data =
[[ 48 -46   3 -38]
 [ 30   5  18   7]]
Indices start at 1.
row 1 col 1: 48
row 2 col 4: 7
row 1 col 3: 3
row 2 col 2: 5

W =
[[50, 32, 39, 51, 9, 75, 45, 63, 67, 55, 27, 46, 32, 37, 50, 32],
 [51, 31, 39, 52, 7, 77, 45, 65, 69, 55, 26, 46, 32, 36, 51, 32],
 [50, 32, 39, 51, 8, 77, 45, 64, 68, 55, 27, 46, 32, 36, 51, 32],
 [50, 32, 39, 51, 10, 74, 45, 63, 66, 54, 28, 46, 33, 37, 50, 32],
 [50, 32, 39, 51, 9, 75, 45, 63, 67, 55, 28, 46, 32, 37, 50, 32],
 [49, 33, 39, 51, 11, 74, 45, 62, 66, 54, 29, 46, 32, 37, 49, 32],
 [50, 32, 39, 51, 9, 76, 45, 64, 67, 55, 27, 46, 32, 37, 50, 32],
 [50, 32, 39, 51, 8, 76, 45, 64, 68, 55, 27, 46, 32, 36, 50, 32]]
Rows and columns are counted from 1.
(1, 1)	50
(8, 2)	32
(3, 3)	39
(7, 11)	27
(6, 4)	51
(6, 3)	39
(7, 9)	67
(2, 12)	46
(3, 16)	32
(3, 13)	32
(8, 8)	64
(8, 1)	50
(1, 3)	39
(3, 1)	50
(8, 14)	36
(7, 5)	9
(7, 10)	55
(2, 5)	7
(8, 15)	50
(4, 12)	46
(6, 2)	33
(1, 5)	9
(6, 15)	49
(5, 4)	51
(4, 10)	54
(5, 5)	9
(7, 12)	46
(8, 10)	55
(3, 15)	51
(8, 3)	39
(3, 12)	46
(4, 7)	45

A =
|  298 | -178 | -591 | -193 |
|  -65 |  486 |  547 |  133 |
|  -34 | -157 |   30 |  699 |
|  468 |   -5 |   62 |  155 |
|   -7 |   39 |  181 | -562 |
|  354 |  363 |  443 | -298 |
|  207 |   42 |   50 | -373 |
|   86 |  565 |  299 | -470 |
| -248 |   90 |   75 |  -25 |
|  -81 | -106 | -451 |  197 |
Indices start at 1.
row 1 col 1: 298
row 2 col 4: 133
row 7 col 3: 50
row 6 col 2: 363
row 3 col 1: -34
row 7 col 1: 207
row 6 col 4: -298
row 10 col 4: 197
row 1 col 4: -193
row 6 col 3: 443
row 3 col 2: -157
row 5 col 3: 181
row 8 col 4: -470
row 8 col 2: 565
row 10 col 2: -106
row 1 col 2: -178
row 10 col 3: -451
row 8 col 1: 86
row 2 col 2: 486
row 9 col 1: -248
row 3 col 4: 699

a =
[[4893 5766 4283 5017 4272 4331 5157 5019 5562 5024 5761 2380 4211 5751
  2542]
 [4469 4304 5019 4005 5976 4348 4500 5395 5590 4333 3914 5632 4260 3468
  7800]]
Indices start at 1.
row 1 col 1 -> 4893
row 1 col 15 -> 2542
row 2 col 2 -> 4304
row 1 col 8 -> 5019
row 1 col 7 -> 5157
row 1 col 12 -> 2380
row 2 col 11 -> 3914
row 2 col 5 -> 5976
row 2 col 15 -> 7800
row 1 col 5 -> 4272
row 2 col 1 -> 4469
row 1 col 2 -> 5766

x =
|   24 |   13 |  -25 |  -58 |  -40 |   50 |  -14 |   17 |   31 |  -18 |   -6 |  371 |   38 |   43 |  104 |
|   37 |   -9 |  -24 |   19 |   16 |    6 |   13 |   -4 |   33 |  -36 |  -48 |    3 |   28 |   15 |    6 |
|    5 |    1 |   -5 |   21 |   14 |   -4 |   32 |    0 |   -5 |  -16 |   -6 |    9 |    4 |   44 |  -43 |
|  -25 |  -16 |   33 |   11 |  -14 |  147 |  547 |   48 |   -2 |   88 |  125 |   -5 |   -9 |  624 | -669 |
Rows and columns are counted from 1.
(1, 1): 24
(1, 6): 50
(4, 4): 11
(4, 9): -2
(4, 5): -14
(1, 3): -25
(3, 13): 4
(2, 2): -9
(3, 8): 0
(1, 5): -40
(2, 7): 13
(1, 15): 104
(4, 15): -669
(4, 14): 624
(2, 1): 37
(3, 1): 5
(2, 6): 6
(4, 8): 48
(2, 5): 16
(3, 15): -43
(2, 12): 3
(1, 11): -6
(2, 3): -24
(3, 11): -6
(3, 7): 32
(4, 7): 547
(4, 10): 88
(3, 4): 21
(2, 9): 33
(4, 11): 125
(4, 3): 33
(3, 10): -16
(2, 4): 19

grid = [[60, 49, -472, -132, 318, -380, -254], [-75, -270, -331, 54, 19, -19, 86], [-137, -249, 262, -39, -415, 257, 51], [307, -327, -338, -304, 71, 118, -335], [-396, 161, 371, 337, -234, 3, 431], [-7, 96, -306, -58, 216, -302, -116], [-118, -445, -473, 76, -11, 41, 178], [-150, -248, 291, -54, -435, 281, 70], [-322, 73, 328, 174, -292, 11, 243], [47, 194, -594, -117, 465, -553, -240], [-114, -193, 196, -31, -320, 161, -8], [-368, 115, 322, 187, -291, -23, 300], [-411, 173, 402, 298, -286, -21, 387], [16, 165, -465, -106, 339, -452, -178]]
Rows and columns are counted from 1.
row 1 col 1 -> 60
row 12 col 2 -> 115
row 6 col 2 -> 96
row 13 col 1 -> -411
row 3 col 5 -> -415
row 7 col 3 -> -473
row 1 col 7 -> -254
row 8 col 5 -> -435
row 9 col 5 -> -292
row 14 col 5 -> 339
row 5 col 4 -> 337
row 4 col 5 -> 71
row 8 col 6 -> 281
row 9 col 4 -> 174
row 12 col 6 -> -23
row 3 col 2 -> -249
row 14 col 6 -> -452
row 4 col 7 -> -335
row 11 col 4 -> -31
row 1 col 3 -> -472
row 6 col 3 -> -306
row 2 col 6 -> -19
row 4 col 4 -> -304
row 10 col 3 -> -594
row 3 col 3 -> 262
row 7 col 7 -> 178
row 10 col 6 -> -553
row 2 col 3 -> -331
row 7 col 4 -> 76
row 7 col 6 -> 41
row 11 col 7 -> -8
row 5 col 6 -> 3
